In the rows, zero is written as 128.
One turn moves each row of this set onto another row. After a few examples, where does it send each row asked below?
sor: [132 169 125 119 120 155 133 112 121 116 158 144 133  98 143  71 157 156
 132  97 172 130 121 150 124 111 153 112]
pupub: [120 130 143 132 122 148 113 152  95 107 145 170 169 106 143 107 158 119
 168  92 174 132 128 150 116 102 123 124]
Loviz: [141 127 133  92 115 155 154 113 196 129 125 138 156 111 142 148 133 128
 154 127 167 125 129 144 122 135 134 136]
napam: [117 118 132 163 116 142 106  99 123 118 140 152 147 105 135  89 111 144
 159  78 171 103 123 138 128 110 135 126]
midok: [115 122 126 103 125 141  84 133 121 146 128 135 144 108 164 167 130 145
 134  92 123 124 135 140 115 126 113 121]
sinu: [ 96 124 113 132  90 139 103 128 124 110 122 138 131 104 185 137 127 132
 147  90 132 123 141 172 135 134 114  95]
Riruk: [107 127 141 137 135 119 132 122 150 132 125 133 150  84 113 125 122 121
 175 109 143 170 129 177 128 123 108 122]
nimer: [162 145 125  84 119 164 136 125 141 120 152 119 130 106 166 139 161 116
 156 101 176 109 118 116 126 126 104 108]
Gume: [130 148 137  97 121 163 160 121 156  84 139 124 158 112 117 117 151 107
 136 107 187 129 140 160 134 133 124 123]
tasu: [150 157 125  95 129 138 141  98 178 130 111 114 159 120 144 153 127 125
 154  91 174 127 114 127 127 132 116 134]
kufot: [117 175 119  95 117 154 119 122 142 135 120 127 133 100 184 135 132 130
 137 111 126 151 121 148  95 103 123  85]
rufa: [136 156 137 103 107 168 121  96 134 153 139 154 115  95 173 156 138 151
 126 116 167 137 139 155 100 115 134  86]
tebod: [133 142 132  87 113 182 135 128 158 105 143 128 154 109 151 136 146 117
 147 125 179 104 134 123  92 103  98 115]
resaf: [138 112 117 131 121 145 135  98 136 124  88 147 115 123 142 110 164 118
 136  79 185 109 146 129 124  92 157 114]
Tudu: [111 152 126 123 126 170 157  89 138 149 122 113 134  96 124 120 108 127
 154 105 158 169 108 155 125 112 152 129]
Big: [ 97 121 128 137 124 149 137 120  81 122 151 138 142 103 141  99 155 139
 153  86 168 109 121 143 120 125 105 129]
kobil: [108 161  98 124 125 166 126 128 113  84 131 156 137 103 135 125 161 140
 135  93 167 131 112 143 104 102 162 117]
Soniz: [112 154 157 137 105 141  84 117 134 133 137 153 147 123 168 132 131 140
 139  88 160 113 165 179 131 119 112  94]
mefa: [114 119 123 168 141 138 116 147 133 111 135 153 148 119 139 117 145 131
 172  89 147 105 109 163 131 110 149 115]
Fava: [122 131 123 147 115 141 135 121 171 125  94 131 132 112 148  84 182 121
 147  96 170 124 130 142 123  75 134 116]
vuk: [142 126 140 118 104 136  94 131 136 150 139 142 152 108 176 131 123 163
 135 122 150 132 132 170 110 115  94 123]
Fav: [129 166 111  94 114 141 149 107 148  84 134 135 134 107 125 129 159 120
 169  95 193 129 137 134 139 139 112 135]
dom: [157 133 131 130 120 155 123 118 164 143 102 115 106 121 130 107 146 119
 161 123 181 147 150 163 131  66 123 121]
duvu: [106 132 138 142 115 154 115 116 136 143 137 121 116 112 138 119  93 119
 194 121 139 141 137 168 135 103 103 124]
Ked: [130 120 131 141 139 156 103 120 118 143 131 124 133 107 126 161 104 121
 190  93 171 136 148 179 131 108 126  95]
let: [127 114 102 116 130 159 124 107 148 136  91 102  98 109 119 134 145 114
 161  98 164 135 157 136 127  82 137 114]
fisi: [132 167 119 115 142 150 145 110 142 146 118 153 138 111 126 141 125 139
 193 113 177 162 128 168 112 105 165 120]
Vipa: [127 146 128 110  93 154 107 136 160 134  92 132 128 124 168 125 179 117
 146 104 169 142 169 161 135  81 133 111]
vule: [127 126 144 130 143 119 132  94 116 132 118 157 125 113 109 149 104 124
 163  99 166 150 141 169 125 133 117 131]
tos: [118 129 109 108  94 158 126  98 135 141  88 105 112 124 166 122 158 132
 124  90 175 121 169 154 131 102 122 111]

dom moves to resaf
sinu moves to duvu
Where do these go?
tasu moves to Gume
vuk moves to vule
Tudu moves to sor

One turn moves each row of this set onto another row. After a few examples, where does it send each row asked below?
pami: [115 144 144 152 133 156 135 116 150  78 153 147  96 161 147 149]
renid: [110 146 131 154 140 151 141 125 158  86 140 132  96 166 145 163]
des: [126  98 124 160 118 109 135 146 120 108 139 139  77 118 133 117]
zapa: [111 113 129 131 115 106 135  80 117  92 142 138 105 148 138 158]
Dov: [146 167 110 122 108 143  96 104 161 118 145 127 111 144 148 155]
funim: [113 109 143 136 115 111 127  80 116  89 139 134 104 134 133 152]
nufoz: [111 134 138 148 135 159 139 123 154  81 138 135  87 162 151 159]
sasem: [151 141 129 130 108  99 114 147 132 125 109 137 114 102 120 143]
Rivu: [140 163 120 122  97 155  97 108 149  95 141 134 119 147 153 157]
Verut: [152 162  93 141 111 154 145 149 117 125 121 134 107 119 150 145]
tof: [140 163 119 113 109 144  92 103 155 110 133 131 109 148 156 160]
luseb: [104 106 139 138 114 107 129  80 118  96 137 135  95 143 138 144]
feza: [149 155 115 113 108 155  98  98 147 113 139 135 111 159 153 153]
dafa: [107 135 144 159 131 156 131 129 154  85 130 132  96 168 145 158]
Benet: [144 167  95 141 109 156 128 153 123 128 115 133 103 125 159 140]
tinom: [127 107 110 146 109 111 141 145 115 109 151 138  79 120 118 118]
koni: [105 145 101 143 133 147 114 101 145 136 129 131 101 179 133 124]
Simuk: [129 105 123 156 120 116 140 145 117 103 149 142  75 112 129 118]
Ponef: [109 113 141 140 119 111 140  83 113  96 134 130 106 140 116 152]
Pugi: [105 113 141 135 107 116 136  78 109  98 135 142 106 140 135 145]
karu: [136 114 130 141 117 104 145 144 115 110 145 146  69 121 123 124]
fut: [101 112 111 148 134 126 117 111 134 120 115 124  97 185 127 136]
pak: [139 137 123 142 115 103 114 134 126 136 104 140 124  95 132 129]
Suzis: [143 144 125 138 119  99 108 133 126 129 115 140 124  96 126 136]
vuvas: [132  92 103 154 111 136 112 131 125 132 104 127 113 138 124 113]
taka: [121 131 143 152 139 159 135 117 159  88 144 132  88 167 136 151]
sikup: [119 122 150 142 123 104 130  89 107  88 145 141 100 145 128 151]
Zuvi: [133 168 118 124 110 150  94 102 160 117 132 128 109 151 158 152]
genen: [125 152  92 159 123 160 106 115 125 137 119 120 120 160 132 124]
Bofo: [142 166 106 127 100 157 139 157 133 114 113 141 110 120 149 148]
buve: [129 129 100 155 118 155 117 122 136 146 106 134 127 130 126 107]
Zame: [106  88 110 137 119 124 133 111 129 129 106 137 100 157 127 119]
Doluf: [104 139 136 155 133 154 135 116 149  86 135 129  88 169 154 157]
mudol: [133 103 124 159 111 116 126 146 116 108 152 140  73 125 130 115]
Metag: [137 160 119 114  98 147  92 104 161 120 138 134 103 151 152 148]
Vava: [136  93 119 152 119 111 138 144 128 102 151 144  76 125 133 124]
siv: [142 165  98 133 118 157 138 156 122 121 110 147 120 136 152 147]
fon: [142 138 117 136 117 101 105 146 139 129 116 146 130 106 119 132]
Pegi: [142 170  96 134 116 152 136 159 123 123 119 139 100 125 155 146]
madiz: [141 167 100 138 106 153 136 154 109 126 111 134 102 134 152 147]
dalal: [149 129 129 144 123 101 120 131 134 127 110 142 131  97 125 139]
gusu: [136 144 135 144 120 102 113 135 135 137 108 147 125 102 122 130]

fut moves to koni
Vava moves to zapa
Where do these go?
siv moves to fon
Zuvi moves to Benet
gusu moves to mudol
Pegi moves to Suzis
Bofo moves to sasem

One turn moves each row of this set onto another row. After a few examples, where does it send each row asked below?
bupof: [131 124 136 123 137 143 158 114 174 148 131 114 154 134 149  99]
nenor: [143 109 143 170 112 116 116 119 130 140 122  63 158 110 138 113]
somi: [130 108 130 158 118 106 133 107 149 141 119  74 171 108 132  96]
Masez: [ 99 110 111 178 119 136 167 125 142 167 134 123 175 164 159 121]
mek: [125 115 141 179 122 144 199 129 128 114 104 116 181 117 137 129]
suk: [145 125 125 115 145 154 142 121 150 148 114 113 163 141 154 105]
Vizud: [153 128 157 143 125 161 134 135 147 144 142  97 130 137 157 128]
zined: [109 111 105 175 124 145 155 131 126 168 123 121 179 168 163 128]
pav: [ 92  96 125 154 118 153 119 117 128 115 138 120 144 100 149 150]
nudav: [ 86  95 125 152 118 147 127 113 138 115 141 123 146  98 146 145]
Gis: [136 108 123 153 124 112 123 109 135 142 108  73 179 112 136 100]
Puf: [147 110 130 160 119 119 113 118 123 141 109  66 171 114 139 111]
gazas: [127 114 150 185 116 146 199 134 127 112 111 114 172 116 139 133]
gesi: [131 114 136 176 125 149 193 132 117 115  98 115 184 121 140 131]
Lon: [137 127 157 139 123 146 153 124 172 145 150 106 133 131 149 111]
Tobiz: [ 94  96 117 148 124 156 117 117 122 116 129 122 150 102 149 149]
nubir: [134 115 149 186 117 151 190 138 117 113 108 109 172 119 140 141]
vusoz: [ 83  94 117 145 123 147 129 108 138 116 135 125 154  98 146 141]
dibe: [113 114 129 193 108 145 153 138 128 164 144 111 156 164 162 140]
Dize: [136 114 143 180 123 153 187 137 110 114  99 112 179 121 142 138]
gez: [100 113 126 189 110 136 167 131 145 167 146 118 161 162 158 129]
rulo: [134 108 143 168 110 109 128 113 146 140 130  68 159 106 135 105]
Vanel: [ 88  94 112 142 127 151 122 112 128 117 127 125 158 102 148 142]
Rafeg: [158 128 137 127 139 166 129 133 132 146 119 102 147 142 159 124]
ris: [118 112 116 184 117 152 145 138 116 167 130 114 168 168 166 141]

Lon moves to Vizud
Gis moves to somi
Where do these go?
mek moves to gazas
Tobiz moves to Vanel
Masez moves to gez

One turn moves each row of this set onto another row. After a few examples, where does it send each row asked below?
keruz: [148 152 132 171 126 155  92 136 116 123  65  81]
Gazi: [119 146 130 167 133 139  93 137 110 128  58 128]
Dof: [128 112 128 121 174 122 121 183 107 131  69 100]
luko: [139 139 157 154 160 115 114 144 135 155  55  99]
pip: [130 128 136 133 126 117  89 149 116  88  78  97]
peko: [136 170 140 150 156 108 131 156 121 120  85 100]
rego: [111 126 165 160 164 148 113 144 122 149  87 135]
vaso: [130 104 144 122 175 139  96 167  89 118  63  90]
zabu: [143 147 120 149 170 168 105 147  93 130 102 133]
fika: [134 150 142 132 125 148 149 126 132 128  89 109]
veti: [133 162 125 162 175 141  95 158 106 121 110  93]
Voz: [149 152 162 140 157 152 128 157 116 127 110  69]
Naze: [114 106 123 168 164 135 113 165 123 124  69 132]
tofuz: [149 156 132 126 142 143  93 155  94 130  68  68]
Saf: [132 108 140 138 136 134  66 144 117 110  69  93]
Kodu: [150 104 138 151 150 146 132 129 160 120  69  94]
Bof: [158 129 140 146 133 143  97 146 104 141 102  62]
nom: [141  97 153 153 159 140 144 144 132 137  55  90]
fizo: [173 141 151 138 145 146 137 137 124 147  59 101]
vus: [110 114 132 157 164 139 102 159  96  95  74 129]
ruke: [158 122 128 142 160 141 123 176 121 116  81  58]
nin: [141 124 153 123 139 162 123 121 132 160  73  95]
nuse: [135 140 158 183 153 169 111 140 130 129 108  99]
vutad: [116 126 137 153 131 116 111 143 103 140  89 136]
siku: [157 113 153 145 149 142 114 154 115 106  56  61]
Kud: [125 115 113 117 184 148 114 156 114 109 107 110]
golez: [119 150 130 122 148 127  96 156  88 136  61 115]
kis: [138 124 141 180 138 141 120 146 122  83  67 100]
Fona: [148 126 142 102 173 159 127 122 119 108  77 113]
Fis: [134  90 136 153 184 168 108 151 109 139  81  85]
bige: [133 115 146 133 125 117  85 143 124 105  61  96]
Dekor: [158 164 130 156 143 147 142 141 114 115  90 124]
Kisu: [159 125 141 131 173 167 100 143 103 164  72 111]
Sugo: [151  98 129 125 178 163 104 144 133 131  87  74]
Bef: [136 132 141 166 179 148  77 145 120 156  80  93]
sif: [144 116 123 189 149 153 116 158 137 109  80  90]
peme: [124 121 121 143 156 131 142 141 140  98  90 129]
Lala: [129 121 130 137 136 133  70 150 109  92  86  94]
tiveb: [139 119 140 120 172 163 120 114 125 110  73 132]
keb: [132 132 135 117 146 120 105 160  83 142 102  97]
vafu: [120 151 122 133 146 167 124 134 108 120 118 118]
Fel: [149 124 137 136 165 175 118 110 131 101  82 118]
nabo: [159 131 139 118 167 171 124 117 125  99  85  98]
biga: [123 120 118 153 180 157 127 162  97 103 109 100]
bigik: [142 123 142 182 118 139 103 129 123 139  89 101]
Niti: [125 139 168 117 168 131 130 161 108 147  89 106]
Zesu: [130 126 135 152 154 129 164 154 118 101  83 104]
Tifed: [127 124 133 124 160 181  98 131 109 153 101 104]

peme moves to vus
Bof moves to fizo
Where do these go?
Gazi moves to vafu
Bef moves to Voz
Fona moves to Saf
ruke moves to nom

